0: [1.021 0.640 2.012 1.103 1.323 1.872 2.298 0.954 2.528 0.670 3.598 0.898 2.635
 1.185 1.236 1.851 2.378 1.219 2.830 1.635 1.673 1.719 1.138 1.664 1.106 1.056
 1.963 1.729 2.231 1.932 1.111 0.966]
1: [-0.177 -0.552 -0.612 -0.346 -0.427 -0.291 -0.527 -0.245 -0.920 -0.028 -0.905
 -0.374 -0.960 -0.395 -0.182 -0.375 -0.628 -0.353 -0.489 -0.369 -0.135 -0.433
 -0.406 -0.550 -0.193 -0.342 -0.743 -0.405 -0.749 -0.542 -0.201 -0.052]
2: [-1.188 -0.731 -1.559 -0.985 -1.593 -1.206 -2.727 -0.847 -1.322 -1.080 -2.689
 -1.095 -1.579 -1.343 -1.256 -2.583 -1.793 -1.522 -3.314 -1.905 -2.517 -1.937
 -1.041 -1.643 -1.343 -1.150 -2.400 -1.653 -1.637 -1.641 -1.174 -1.262]
3: [ 0.059  0.000  0.104 -0.062  0.044  0.056  0.160 -0.064 -0.128  0.174  0.192
  0.070 -0.258  0.037  0.001  0.337 -0.221  0.297  0.133  0.045  0.328  0.321
 -0.152 -0.065  0.202  0.045 -0.001  0.111  0.090 -0.074  0.044  0.090]
4: [0.619 0.603 1.239 0.673 0.762 0.853 1.293 0.568 1.236 0.490 2.109 0.590 1.522
 0.699 0.627 1.478 1.427 1.214 1.763 1.200 1.382 1.041 0.588 0.911 0.979 0.699
 1.527 1.337 1.447 1.423 0.630 0.598]
5: [1.137 0.565 2.274 1.215 1.407 1.541 1.915 1.028 1.976 0.985 2.969 1.248 2.727
 1.405 1.225 1.800 2.565 1.277 2.874 1.531 1.689 1.875 0.984 2.009 1.147 1.285
 1.954 1.483 2.110 1.653 1.011 0.924]
6: [0.503 0.667 0.874 0.445 0.543 0.345 1.036 0.284 0.598 0.411 1.389 0.526 0.792
 0.690 0.483 1.114 0.576 0.976 1.362 0.667 1.053 0.706 0.232 0.758 0.615 0.395
 0.269 0.997 0.738 0.783 0.398 0.317]
7: [-0.890 -0.538 -1.542 -0.935 -0.916 -0.768 -1.331 -0.820 -1.376 -0.709 -2.285
 -0.620 -1.478 -0.818 -1.182 -1.553 -1.807 -1.187 -1.861 -1.184 -1.180 -1.089
 -0.748 -0.832 -0.826 -0.595 -1.831 -1.337 -1.630 -1.660 -0.703 -0.270]
8: [-0.489 -0.409 -1.353 -0.779 -0.726 -0.992 -1.395 -0.455 -1.302 -0.617 -1.569
 -0.601 -1.473 -0.540 -0.565 -1.028 -1.424 -0.961 -1.578 -0.806 -1.271 -0.973
 -0.502 -0.995 -0.731 -0.613 -0.822 -0.987 -1.580 -1.216 -0.554 -0.546]
9: [ 0.167  0.182  0.119  0.000  0.099 -0.182  0.073  0.044  0.222 -0.037  0.358
  0.059  0.287  0.197  0.035  0.176  0.131 -0.083  0.192  0.159 -0.097  0.151
  0.222  0.139  0.022  0.040  0.438  0.102 -0.085  0.021  0.070 -0.139]
10: [-1.300 -0.814 -1.561 -1.240 -1.488 -1.605 -2.224 -0.754 -1.471 -0.993 -2.761
 -1.125 -1.483 -1.239 -1.352 -2.321 -1.729 -1.681 -3.069 -1.916 -2.568 -2.126
 -1.231 -1.623 -1.161 -1.153 -1.479 -1.704 -1.618 -1.698 -1.124 -0.937]
11: [-0.591 -0.178 -1.012 -0.487 -0.491 -0.643 -0.752 -0.251 -1.390 -0.363 -1.034
 -0.421 -1.228 -0.699 -0.187 -0.984 -0.965 -0.486 -1.168 -0.630 -0.583 -0.797
 -0.414 -0.617 -0.504 -0.298 -1.088 -0.931 -0.983 -1.054 -0.331 -0.419]
12: [-0.381 -0.762 -0.978 -0.605 -0.456 -0.692 -0.829 -0.412 -1.356 -0.355 -1.185
 -0.400 -1.183 -0.470 -0.293 -0.803 -1.244 -0.647 -1.007 -0.715 -0.744 -0.663
 -0.481 -0.691 -0.346 -0.253 -1.012 -0.842 -1.106 -0.902 -0.473 -0.385]
13: [0.588 0.563 1.499 0.575 0.943 0.587 1.592 0.488 1.066 0.445 1.609 0.809 1.504
 0.692 0.817 1.394 1.137 1.261 1.607 0.885 1.610 0.908 0.703 0.983 1.006 0.807
 1.544 1.389 1.221 1.396 0.730 0.298]
14: [-0.797 -0.842 -1.655 -0.837 -1.303 -1.094 -1.777 -0.789 -1.382 -0.739 -2.305
 -0.768 -1.615 -0.940 -1.015 -1.929 -1.806 -1.327 -2.308 -1.460 -1.658 -1.544
 -0.964 -1.540 -0.938 -0.926 -1.454 -1.517 -1.686 -1.726 -0.946 -0.665]
15: [-0.070  0.248 -0.014  0.027 -0.072 -0.086 -0.274  0.060  0.039  0.009 -0.284
 -0.088  0.207 -0.111 -0.243 -0.546  0.058 -0.419 -0.239 -0.205 -0.398 -0.241
 -0.022 -0.041 -0.297 -0.091 -0.046 -0.305 -0.048 -0.206 -0.174 -0.284]
16: [-0.138 -0.247 -0.609 -0.217 -0.157  0.059 -0.649 -0.148 -0.526 -0.270 -0.360
 -0.219 -0.669 -0.228 -0.401 -0.429 -0.739 -0.364 -0.547 -0.337 -0.193 -0.277
 -0.158 -0.457 -0.342 -0.174 -0.117 -0.434 -0.719 -0.535 -0.205 -0.246]
17: [ 0.221  0.031  0.251  0.390  0.140  0.431  0.223  0.148  0.327  0.220  0.696
  0.011 -0.356  0.313 -0.001  0.216  0.452  0.188  0.472  0.281  0.510  0.310
  0.119  0.207  0.318  0.233  0.793  0.141  0.148  0.415 -0.101 -0.089]
18: [1.099 0.969 2.011 1.235 1.346 1.294 2.260 0.970 2.346 0.836 2.728 1.143 2.389
 1.212 1.246 1.768 2.167 1.277 2.687 1.525 1.674 1.664 1.256 1.665 1.150 0.987
 1.823 1.688 2.242 1.703 1.079 0.830]
19: [-0.351 -0.450 -1.027 -0.359 -0.608 -0.767 -0.829 -0.145 -1.204 -0.249 -1.582
 -0.519 -1.183 -0.558 -0.509 -0.917 -0.763 -0.725 -1.222 -0.620 -0.917 -0.700
 -0.464 -0.683 -0.585 -0.412 -0.972 -0.874 -0.738 -0.695 -0.378 -0.116]

[-0.667 -0.531 -1.553 -0.866 -1.179 -1.246 -1.741 -0.581 -1.518 -0.606 -2.256
 -0.673 -1.575 -0.913 -0.881 -1.754 -1.641 -1.436 -2.197 -1.216 -1.756 -1.335
 -0.741 -1.425 -1.152 -0.795 -1.822 -1.700 -1.815 -1.591 -0.865 -0.368] 14 7 8
[0.464 0.265 0.746 0.736 0.559 0.200 1.026 0.218 0.578 0.177 1.164 0.504 1.107
 0.552 0.754 0.991 0.851 0.813 1.181 0.914 0.876 0.854 0.449 0.921 0.653 0.340
 0.256 0.991 1.027 0.837 0.354 0.388] 6 13 4
[-0.730 -0.098 -1.255 -0.509 -0.846 -0.713 -1.188 -0.290 -1.101 -0.355 -1.329
 -0.432 -1.534 -0.480 -0.751 -1.023 -1.625 -0.986 -1.520 -0.697 -0.873 -0.690
 -0.526 -0.831 -0.429 -0.290 -1.206 -0.911 -1.590 -1.091 -0.365 -0.358] 8 12 11
[-0.986 -1.172 -1.526 -1.043 -0.970 -1.069 -1.993 -0.787 -1.513 -0.769 -2.835
 -0.905 -1.593 -0.924 -0.969 -1.866 -1.863 -1.472 -2.090 -1.270 -1.633 -1.411
 -0.813 -1.439 -1.048 -0.780 -1.997 -1.865 -1.756 -1.807 -0.823 -0.439] 14 7 10
[0.306 0.162 0.307 0.107 0.321 0.399 0.656 0.079 0.488 0.246 0.584 0.073 0.318
 0.307 0.067 0.598 0.308 0.575 0.751 0.269 0.876 0.446 0.294 0.348 0.237 0.216
 0.270 0.484 0.527 0.382 0.368 0.146] 17 3 9
[-0.058  0.118 -0.125  0.032  0.077  0.071 -0.010 -0.064 -0.431  0.091  0.036
  0.121 -0.544  0.006 -0.002  0.163 -0.297  0.196  0.057 -0.050  0.142  0.178
  0.078 -0.053  0.185 -0.199  0.418  0.131 -0.024 -0.092  0.043 -0.137] 3 9 17
[-0.971 -0.928 -1.488 -1.258 -1.299 -1.151 -2.006 -0.717 -1.363 -0.778 -2.734
 -0.748 -1.767 -1.302 -0.720 -2.062 -1.739 -1.333 -2.553 -1.543 -1.997 -1.750
 -1.110 -1.506 -1.022 -0.927 -1.603 -1.598 -1.559 -1.701 -0.957 -0.713] 14 10 2
[ 0.011 -0.154 -0.083 -0.028  0.035  0.183  0.174 -0.119 -0.299  0.142  0.259
 -0.057 -0.553  0.017 -0.065  0.184 -0.183  0.077  0.135 -0.035  0.200  0.054
 -0.112  0.014  0.019 -0.151 -0.189  0.079 -0.162  0.025  0.017  0.112] 3 9 15
[-0.678 -0.493 -1.001 -0.635 -0.945 -1.002 -1.260 -0.560 -1.180 -0.562 -1.741
 -0.659 -1.183 -0.815 -0.812 -1.221 -1.087 -0.912 -1.644 -1.014 -1.335 -1.189
 -0.643 -0.914 -0.834 -0.655 -1.156 -1.024 -1.153 -1.032 -0.743 -0.608] 8 19 7
[-0.763 -0.755 -1.747 -0.976 -1.391 -1.108 -1.919 -0.911 -1.439 -0.753 -2.583
 -0.881 -1.652 -1.025 -1.142 -2.119 -1.699 -1.427 -2.515 -1.556 -1.690 -1.806
 -0.993 -1.712 -0.896 -0.883 -1.651 -1.713 -1.653 -1.782 -1.077 -0.542] 14 10 7
[-0.256  0.179 -0.109 -0.144 -0.076  0.258  0.193  0.178 -0.174  0.109  0.267
  0.031 -0.476  0.156  0.353  0.316  0.089  0.341  0.105  0.118  0.492  0.172
  0.015 -0.079  0.255 -0.034  0.650  0.030 -0.040  0.115  0.109  0.318] 3 17 9
[-0.886 -0.454 -1.533 -0.877 -1.131 -1.055 -1.579 -0.694 -1.512 -0.595 -2.541
 -0.946 -1.628 -0.979 -0.642 -1.611 -1.615 -1.302 -2.339 -1.132 -2.138 -1.449
 -0.608 -1.313 -1.173 -0.745 -1.708 -1.879 -1.478 -1.530 -0.822 -0.499] 14 7 10
[ 0.065 -0.301 -0.276 -0.104 -0.105  0.148 -0.117  0.231 -0.585  0.088 -0.255
 -0.218 -0.345 -0.162 -0.001 -0.015 -0.159 -0.041  0.046  0.116  0.060 -0.095
 -0.084 -0.109  0.023 -0.054 -0.218  0.071 -0.168 -0.224 -0.050 -0.041] 3 15 9
[-0.009  0.188  0.037  0.239  0.192  0.176  0.195 -0.042 -0.467  0.161  0.041
  0.274 -0.455  0.039  0.064  0.280 -0.390  0.343  0.322  0.103  0.051  0.379
  0.137 -0.057  0.387 -0.238  0.751  0.141  0.290  0.084  0.140 -0.074] 3 9 17
[0.483 0.466 0.840 0.657 0.426 0.613 0.978 0.347 1.025 0.274 1.468 0.559 0.749
 0.456 0.563 1.106 0.853 0.993 1.195 0.739 1.137 0.835 0.328 0.609 0.533 0.584
 0.633 1.015 0.961 0.964 0.419 0.143] 6 13 4
[-0.498 -0.583 -1.374 -0.490 -0.748 -0.868 -1.127 -0.491 -1.432 -0.411 -1.768
 -0.530 -1.564 -0.561 -0.591 -1.183 -1.499 -0.822 -1.574 -0.838 -1.321 -0.934
 -0.461 -1.032 -0.733 -0.586 -1.548 -1.118 -1.470 -1.356 -0.554 -0.248] 8 7 12
[-0.674 -0.738 -1.160 -0.743 -0.928 -0.868 -1.426 -0.527 -1.107 -0.646 -1.727
 -0.612 -1.144 -0.805 -0.606 -1.509 -1.254 -0.822 -1.889 -1.050 -1.540 -1.211
 -0.644 -0.925 -0.796 -0.699 -1.450 -0.952 -1.206 -1.025 -0.478 -0.475] 8 7 19
[-0.047  0.174 -0.306  0.022  0.142 -0.166 -0.125 -0.391 -0.882  0.011 -0.131
 -0.137 -0.381 -0.061 -0.198  0.077 -0.304 -0.010 -0.216 -0.048  0.212  0.061
  0.047 -0.039 -0.175 -0.179 -0.183 -0.166 -0.178 -0.025 -0.085  0.227] 3 15 16
[0.495 0.227 0.728 0.495 0.583 0.804 0.636 0.219 0.495 0.245 1.036 0.357 0.947
 0.658 0.550 1.069 0.912 0.970 1.253 0.612 1.201 0.920 0.401 0.634 0.536 0.350
 1.284 1.000 0.878 0.973 0.644 0.409] 6 13 4
[0.496 0.466 0.796 0.361 0.511 0.491 0.848 0.301 0.772 0.318 1.121 0.398 0.880
 0.565 0.326 1.034 0.777 0.928 1.177 0.624 1.048 1.078 0.321 0.650 0.565 0.431
 1.058 0.876 0.965 0.746 0.526 0.177] 6 13 4
[0.326 0.282 0.358 0.139 0.587 0.807 0.678 0.290 1.104 0.299 0.140 0.294 0.257
 0.386 0.404 0.686 0.602 0.559 1.035 0.570 0.903 0.753 0.253 0.699 0.462 0.555
 0.216 0.863 0.571 0.882 0.591 0.031] 6 17 9
[-0.166 -0.503 -0.682 -0.361 -0.086 -0.491 -0.165 -0.271 -1.437 -0.158 -0.583
 -0.134 -0.940 -0.168  0.090 -0.320 -0.822 -0.246 -0.336 -0.453 -0.268 -0.223
 -0.270 -0.494 -0.093 -0.112 -0.415 -0.458 -0.821 -0.420 -0.211 -0.160] 1 16 12
[-0.830 -1.104 -1.520 -1.064 -1.132 -1.002 -1.958 -0.827 -1.348 -0.665 -2.646
 -0.793 -1.594 -1.083 -1.029 -1.787 -1.984 -1.548 -2.675 -1.441 -1.999 -1.507
 -0.951 -1.619 -1.135 -0.984 -2.417 -1.692 -1.669 -1.705 -0.839 -0.971] 14 2 10
[ 0.196  0.040  0.030  0.230 -0.005 -0.127  0.072  0.083 -0.484 -0.087  0.082
  0.102 -0.382  0.104  0.018  0.356  0.234  0.114  0.080  0.218  0.516  0.141
  0.141 -0.049 -0.006 -0.032  0.030  0.359 -0.065  0.102  0.005  0.008] 3 9 17
[-0.497 -0.471 -1.337 -0.667 -0.716 -1.001 -1.283 -0.522 -1.323 -0.422 -2.191
 -0.377 -1.551 -0.771 -0.712 -1.152 -1.634 -0.945 -1.552 -0.862 -0.698 -0.825
 -0.667 -0.893 -0.801 -0.455 -0.819 -1.104 -1.573 -1.272 -0.405 -0.475] 8 7 12
[0.387 0.179 0.618 0.568 0.485 0.448 0.808 0.168 0.399 0.101 1.035 0.338 0.816
 0.437 0.554 0.848 0.670 0.763 0.936 0.720 0.972 0.646 0.329 0.745 0.594 0.332
 0.576 0.757 0.812 0.716 0.480 0.331] 6 17 13
